In the data rows, 128 means zero.
Here are some numbered points:
[255   0 160 153 255   0   0 243   0 255 255 255   0 152   0 255 166   3
 137  46  44  81 168 113] 0
[255   0 109 165 240   0   0 172   0 237 255 154  27  65 113 160 204 175
  60  74  83 103 150 138] 1
[242   0 109 167 234   0   0 166   0 216 255 146  41  65 113 154 204 176
  57  75  85 109 151 135] 2
[ 67  59  77 148 161   0   0 107  44  38  33  84 168  71 100 116 194 147
  71  85  96 153 142 107] 3
[ 37 120  56 151 138   8  25 101  55   0   0  85 233 121  78 113 152  90
  86  77 119 177 112 104] 4
[  0 177  49 125 118  54  81 107  79   0   0  65 254 133  96 128 151  89
 104  97 127 180 105 103] 5
[  0 189 101 135 119  55  80 116  83  25   0  98 235 127 108 124 148  93
 119 114 128 179 125 127] 6
[  0 199 134 113 119  89 105 102  83  64   9  98 192 120 101 108 138 105
 119 126 124 151 110 125] 7
[  0 218 144  98 107 105 115 109 102 110  39 119 185 100 113 111 131 109
 119 151 138 145 130 129] 8
[  0 222 184 108 110 129 116 114 107 141  63 153 167 118 120 129 111  96
 105 143 140 138 134 149] 9
[  3 255 216  93 100 156 169 132 140 188  84 152 160 136 105 154  86  60
 144 175 140 149 130 133] 10
[  0 244 188  99 118 154 143 120 126 190  71 152 136 129 120 133  95 101
 138 173 135 134 133 138] 11
[205 107  82 150 108 163 168 132 170  83 128 108 116 117 169 109 137 179
 136 119 142 113 118 135] 12
[  0 255 207  95 115 172 154 133 137 202  96 153 156 140 128 125  92  83
 132 180 123 147 119 153] 13
[  1 255 224  94 100 161 161 117 140 184  98 152 146 127 125 148 106  77
 151 168 124 131 134 137] 14
[  0 255 229  79 102 160 163 131 128 187  81 168 165 150 126 150 103  53
 144 187 145 132 119 150] 15
[ 36 251 228 111 126 135 109 135 101 213 118 154 135 145 108 172 103  37
 139 174 119 136 134 146] 16
[  5 255 222  96 100 159 176 134 145 189  85 153 163 141 100 158  84  55
 147 179 144 149 133 132] 17
[ 32 252 246  98 138 124 117 136 117 203 117 169 154 148 105 164 100  27
 159 180 134 151 135 144] 18
[ 59 217 182 118 133  79  82 127  80 181  85 149 120 100 160 136 129 133
 108 184 120 148 129 143] 19
[183 140 138 122 117 163 142 153 141 169 198 154 115 169  88 189 107  57
 178 165 135 109 125 115] 20
New points follow, each followed by the number of its nearest point above, looking only along the 6 directions in which the numbered points spread most.
[191  68  78 145 133 130 139 109 158  53 103  83 122 108 157  94 159 170
 102  96 119 139 140 112] 12
[159  35 113 110 119 188 225 110 190  97 163 132 103 111 158  85 150 221
 111  72 107 126 154 135] 12
[173  55  73 118  89 231 253 118 206 108 173 123  98 129 157  74 127 201
 130  96 122 104 138 140] 12
[204  31  50 127  83 235 255 116 215  88 175 110  94 125 168  60 132 225
 126  85 123  98 137 135] 12
[180  77  78 160 123 117 120 123 145  70  98 100 124 122 135 112 147 164
 113  91 132 127 140 113] 12
[255  28  45 107  79 255 255 142 227 102 214 138  67 163 168  87  94 240
 143  81 133  77 118 140] 12
[168  38  52 101  79 231 255 108 203  91 146 129  96 132 189  47 134 255
 118  65 133  99 130 122] 12
[146  46  92 104  91 201 244 124 186  84 135 115 100 127 172  54 146 229
  87  66 112 123 151 138] 12
[150  35  95 123 118 208 209 122 175 111 160 134 100 115 157  68 135 211
  90  71 124 108 154 122] 12
[130 150 200 120 117 181 153 121 169 167 163 141 137 170  96 171 111  73
 167 140 132 133 126 131] 20
[186 163   0 165 124  36  74 172  59 102 114  96  84  92 167 100  86 197
 136 155 160 102  77 150] 12
[197  74  74 143 130 145 170 106 168  72 123 100 115 129 164  92 138 173
 107  99 137 131 122 109] 12
[204  83  74 142 115 144 169 124 167  57 122  84 132 130 164  92 140 170
 122  99 135 118 136 112] 12
[196  70  93 156 117 138 158 125 146  53 122 102 136 113 158  94 144 186
 100 112 135 121 139 128] 12
[125  86  48 151 155  62  46 130  64 108 109 122 129  85 125 109 131 168
  99 118 137 138 111 122] 3
[173 162  86 114  46 255 255  96 255   0  50  81 219 217 115 109  96  95
 174 115 160 139 110 109] 12
[199  78  71 138 118 167 192 105 182  61 122 100 122 137 162  93 135 170
 115 100 137 130 121 107] 12
[189  74  90 160 131 142 148 122 163  54 107  99 133 113 145  95 142 186
 122 112 136 119 138 126] 12
[156  46  86 106 115 213 218 126 176 109 154 115 101 114 162  61 133 231
  89  86 108 108 153 121] 12
[255   0   6 145 114 213 237 153 195 101 234 137  67 144 175  93 120 210
 165  97 147  74 132 113] 12
[234  58  57 127  78 255 255 106 255  50 157  97 148 188 152  97 101 179
 153  96 137  97 117 103] 12
